(in the rows, 128 means zero)
Each named turn below is shown by a few rows before and after it. Which turns, in which order, take the first row of each later pair to the second? The first pair is answered.
taraz (before |-> after):
[123 186 131 134 122 136 111  86] |-> [133 180 134 124 128 154 155  86]
[138 120 153 119 132 129 133 126] |-> [135 108 147 119 132 130 131 120]
[124 108 104 141 128 133 126 144] |-> [124 126 110 144 126 126 109 148]
Bofi (before |-> after):
[132 130 112 129 135 165 145 126] |-> [136 142 115 133 133 162 141 139]
[149 140 174  83 146 155 150  60] |-> [148 112 154  86 148 168 183  74]
[131 122 125 125 130 132 122 116] |-> [132 117 122 125 127 134 128 120]
[120 123 116 134 130 117 116 154] |-> [119 131 121 131 132 114 105 147]
fub (before |-> after):
[116 108 123 123 135 125 120 108] |-> [122 108 112 129 133 133 142 136]
[136  83 103 117 145 144 148 122] |-> [123  93  90 133 134 123  96 142]
[119 124 139 105 133 121  66  91] |-> [143 106 126 105 140 167 182 148]
[152 143 128 145 129 150 187 185] |-> [126 164 146 144 121  99  56 112]
fisuf (before |-> after):
[157  92 135 109 152 168 203 110] |-> [137 138 167 109 146 118  77  54]
[147 149 142 107 143 133 137 103] |-> [134 156 125 127 130 114  93 132]
[137 178 163 110 139 133  87 108] |-> [133 162 118 143 125 133  94 188]
Pairs:
Between the rows of a pair lie two turns.
[149 144 133 130 131 132 145 130] |-> [147 151 135 133 130 129 139 134]
fisuf then fub
[158 115 132 145 130 154 157 173] |-> [158 165 165 142 129 134 104 155]
Bofi then Bofi
[116  96 136 145 136 130 116 103] |-> [112  96 128 154 131 125 104 121]
fub then fub
[130 109 123 126 119 133 156 126] |-> [134 134 146 117 124 129 144 105]
Bofi then fisuf
[118 101  90 150 112 129 129 188] |-> [141 106 132 113 133 159 196 131]
taraz then fisuf
[138 155 127  96 137 154 166 121] |-> [112 125 106 103 129 128  97  84]
taraz then fisuf
[148 135 143 108 136 132 142 109] |-> [138 104 123 114 134 130 131 102]
Bofi then taraz
[108 103 115 116 124 125 108  70] |-> [102 123 106 133 114 112  75 103]
Bofi then taraz
[145 160 160 105 149 133 150 109] |-> [146 158 156 109 148 139 161 120]
fisuf then fub
[124  77 136 117 155 137 133  50] |-> [130 187 160 148 136 108  62 137]
fisuf then taraz
[113 100 120  97 130 141 109  81] |-> [109  98 110 103 128 136 100  88]
Bofi then fisuf
[146 133 153 121 130 128 140 115] |-> [139 131 128 141 121 125 133 161]
fisuf then fisuf
[156 159 133 118 128 154 178 166] |-> [115 106  85 138 110 110  70 133]
taraz then fub
[120 125  93 165 112 117 115 191] |-> [147 141 134 132 133 152 196 166]
fisuf then Bofi
[120 141 142 122 131 129  97  79] |-> [125 118 137 113 137 143 138  74]
fisuf then fub
[118 142 126 159 125 141 101 196] |-> [119  98 154 111 148 158 132  72]
fub then Bofi
[142  95 120 112 146 148 167  90] |-> [140 135 148 107 145 128 117  64]
Bofi then fisuf
[125  84 127 109 128 134 167  86] |-> [106  79  91 142 111 109 108 133]
taraz then fisuf
[120  94 115 125 136 114 112  91] |-> [117 119 112 141 128 101  86 123]
Bofi then taraz
[173 207 174 137 119 179 200 155] |-> [159 120 110 153 116 191 231 177]
taraz then Bofi
[120 149 109 127 138 105  84 132] |-> [135 177 133 115 145 114 104 128]
Bofi then taraz
[124  68 117 115 124 135 178  93] |-> [126  68 111 120 123 138 187 114]
fub then fisuf
[125 106 123 120 137 133 127  79] |-> [130 135 104 152 121 133 132 172]
fub then Bofi
[131 170 179 113 112 111 106  97] |-> [142 133 140 129 112 142 190 171]
fisuf then fisuf
[ 93  91 127 152 107 113  98 134] |-> [106  98 126 153 109 135 153 172]
fisuf then Bofi
[111 117 123 118 149 121 128 128] |-> [115 123 131 115 153 127 142 130]
taraz then fub
[132 171  99 141 112 117  57 163] |-> [156 182 111 133 118 149 136 195]
fisuf then Bofi
[120 108 112 122 129 122 117 101] |-> [126 126 103 138 122 126 127 156]
taraz then fisuf
[145 116 150 104 133 153 184  87] |-> [145 186 179 113 126 126 122 102]
fisuf then taraz
[140 194 189 102 139 115 147 136] |-> [121 187 179 108 134  91  89 113]
fisuf then Bofi
[139 144 145 121 143 117 105 102] |-> [142 127 141 113 147 126 128  93]
fisuf then fub
[123  94  85 143 114 127 115 170] |-> [124 136 108 144 111 111  75 168]
Bofi then Bofi
[151 101  92 130 106 104 159 183] |-> [167 113 136  98 122 122 198 126]
fisuf then Bofi
[127 107 106 135 129 133 161 153] |-> [133 112 133 115 138 139 168 110]
fisuf then Bofi
[138 153 152 113 140 141 165 114] |-> [115 115  91 150 121 123 121 164]
taraz then fub
[138 112 101 131 118 159 153 134] |-> [123 135 112 134 113 129  82 114]
fisuf then fisuf
[108  77  78 150 122 121 130 144] |-> [108  88  79 157 117 118 117 154]
fisuf then fub
[121 135 102 128 105 112 127 172] |-> [133 133 116 114 114 129 170 159]
Bofi then fisuf
[126 136 136 129 112 129 120 199] |-> [121  66 127 105 127 143 157 124]
fisuf then taraz
[130 143 119 136 126 123 104 102] |-> [143 161 125 136 128 138 142 130]
taraz then fub
[141 151 170  99 123 132 138 108] |-> [124  94 141 101 120 125 123  85]
taraz then taraz
[121 167 170 145 140 109 101 135] |-> [120 148 177 133 149 111 103  97]
fisuf then fub
[142 144 141 137 145 116 160 148] |-> [131 118 146 125 150 106 133  92]
taraz then fisuf
[122 142  91 172 101 113 105 232] |-> [119 154 170 110 128  98  51  51]
taraz then fub
[114 129 127 148 130 138 122 161] |-> [116 142 138 145 133 136 117 158]
taraz then Bofi
[126 125 113 176 123 143 144 184] |-> [112  93 135 141 136 131 110  65]
fub then Bofi
[131 136 144 136 135 120 113 105] |-> [134 141 130 151 130 125 129 153]
fisuf then taraz
[117  98 138 108 133 131 115  77] |-> [131 110 149 103 140 148 156  87]
fub then fisuf
[127 188 173 123 134 125 127 121] |-> [108 165 130 150 120 106  85 156]
Bofi then fisuf
[120  77  89 126 122 137 165 141] |-> [115  99  84 143 112 122 132 175]
Bofi then taraz
[148 150 177 119 139 127 124  94] |-> [140 107 158 118 140 128 127  74]
Bofi then taraz
[142 154 141 122 127 137 152 150] |-> [126 147 145 119 125 118  98 106]
fub then Bofi
[130 163 141 118 132 121 118 134] |-> [120 145 119 129 127 116 108 154]
Bofi then fisuf
[122  97  99 143 124 133 126 158] |-> [130  90 110 129 134 146 156 138]
fub then fub
[120 146 146 123 126 136 145 134] |-> [113 148 144 124 123 124 116 123]
fub then Bofi
[138 157 145 125 130 134 114 113] |-> [143 161 143 129 129 141 134 132]
fub then Bofi
[127  82  83 142 129 124 128 133] |-> [123 108 109 133 132 106  84  95]
fisuf then taraz
[119 177 156 120 126 110  97 131] |-> [128 162 168 101 137 125 132 100]
Bofi then taraz
[136 128  96 163 139  92  92 176] |-> [152 116  97 153 151 121 163 185]
fub then fub
[117 147 124 125 129 118  68 149] |-> [142 129 131 105 144 160 175 151]
taraz then taraz
[131 160 133 120 115 123 106 121] |-> [135 167 136 120 117 126 116 128]
taraz then fisuf
[115  96  71 164 116 139 150 182] |-> [117 177 114 166 111 111  80 179]
Bofi then Bofi
[100  95  98 130 140 109  81 111] |-> [111  73 100 117 149 135 142 101]
Bofi then fub
[130 107 128 117 143 149 155 115] |-> [128 148 152 115 140 130 109 108]
fisuf then taraz
[111  89 104 112 121 100  77 109] |-> [112  78  99 111 124 104  86 110]
fub then taraz
[132 123 119 114 126 140 157 167] |-> [112 100 115 112 124 116  96 115]
taraz then fub
[115 113  84 159 109 119 112 192] |-> [116  70 112 109 134 137 147  69]
fub then Bofi
[154 122 126 124 122 172 184 160] |-> [119 123 125 131 114 121  52 103]
fub then Bofi
[114 118 103 147 116 111  98 115] |-> [125  99 109 130 126 133 153  97]
Bofi then fub
[131 129 115 144 147 130 153  79] |-> [122 136  89 170 132 112 116 130]
Bofi then fub
[133 110 117 126 125 149 171 150] |-> [141 151 160 109 134 142 155 113]
Bofi then fisuf
[110 125 123 132 129 116 105  98] |-> [111 124 103 147 122 120 114 143]
fisuf then Bofi
[123 152 133 153 127 111  86 152] |-> [128 108 148 119 146 135 139  78]
fub then taraz
[135 128 125 136 128 134 167 125] |-> [127 111 105 148 122 125 149 136]
taraz then Bofi
[129 138 143 103 129 143 134  84] |-> [118 148 135 118 119 122  89  97]
fub then fub
[112 118 103 127 100 113  82 119] |-> [120  88  86 125 104 135 136 134]
Bofi then fisuf
[138 150 151 125 137 139 160 120] |-> [126 143 149 124 135 121 114  92]
fisuf then Bofi
[124 140 154 103 129  96  53 102] |-> [119  53 115  98 136 122 120  85]
Bofi then Bofi
[141 222 169 145 156 131 130 170] |-> [147 148 163 111 178 165 211 103]
fub then taraz
[117  90 124 133 110 139  90 146] |-> [135 114 139 128 116 160 146 169]
taraz then fisuf
[130 123  94 134 121 130 155 143] |-> [126 150 123 120 125 112 110  94]
Bofi then fub
[117 109 108 117 127 137 123 105] |-> [114 124 101 132 119 128 104 135]
fub then taraz
[132  92 142 103 138 139 159  76] |-> [124 119 156 108 133 116 102  66]
Bofi then fisuf
[100 131 150 130 142 119 119 118] |-> [105 130 152 127 145 124 137 115]
taraz then Bofi
[143 165 126 158 125 115 120 200] |-> [160 152 140 137 138 143 185 180]
fub then fub
[100  77  85 110 125 138 106 100] |-> [107  83 103  98 134 144 125  78]
fub then fisuf
[138 151 157 113 127 135 126 114] |-> [140 148 144 124 123 139 146 151]
fisuf then taraz
[136 127 112 126 130 127 144 125] |-> [137 145 118 129 129 124 137 137]
Bofi then Bofi
[128 109 123 122 140 141 150 112] |-> [123 114 127 120 140 130 123  97]
fub then fub
[122 110 113 130 132 167 189 132] |-> [ 99 145 110 151 114 118  69 134]
fisuf then fisuf
[123 128 146 111 126 134 132  69] |-> [130 183 147 138 112 124 113 146]
fisuf then taraz
[166 146 144 155 130 148 173 196] |-> [158 176 153 162 123 125 114 194]
fisuf then fub
[123 145 116 160 110 138 115 156] |-> [117 140 118 156 111 130  93 133]
fub then fisuf
[111 155 105 164 110  90  40 183] |-> [147 230 175 134 129 117 101 169]
Bofi then taraz
[142 115 135 115 112 141 167 100] |-> [126  88 105 129 106 131 140 106]
Bofi then taraz
[119 153 125 132 128 130 156 188] |-> [102 125 144 106 139 115 105  75]
fub then Bofi
[105 139 131 131 134 148 165 124] |-> [ 97 116 117 134 133 144 157 120]
Bofi then taraz
[122 166 147 131 122 134 124 120] |-> [125 165 145 132 122 137 131 130]
fub then fisuf
[140 164 146 126 134 118 115 128] |-> [146 157 149 120 139 128 137 120]
fub then Bofi
[134 102 102 155 119 127 157 184] |-> [125  73 128 122 132 119 130  72]
fisuf then taraz
[138 166 172 133 134 135 119 112] |-> [121 147 136 156 121 119  82 142]
Bofi then fisuf
[115 113 119 140 122 117  96 142] |-> [133 141 162 114 136 133 130 108]
taraz then fub
[126 171 126 149 111 110  81 162] |-> [117 125 131 124 123 109  74  75]
Bofi then Bofi
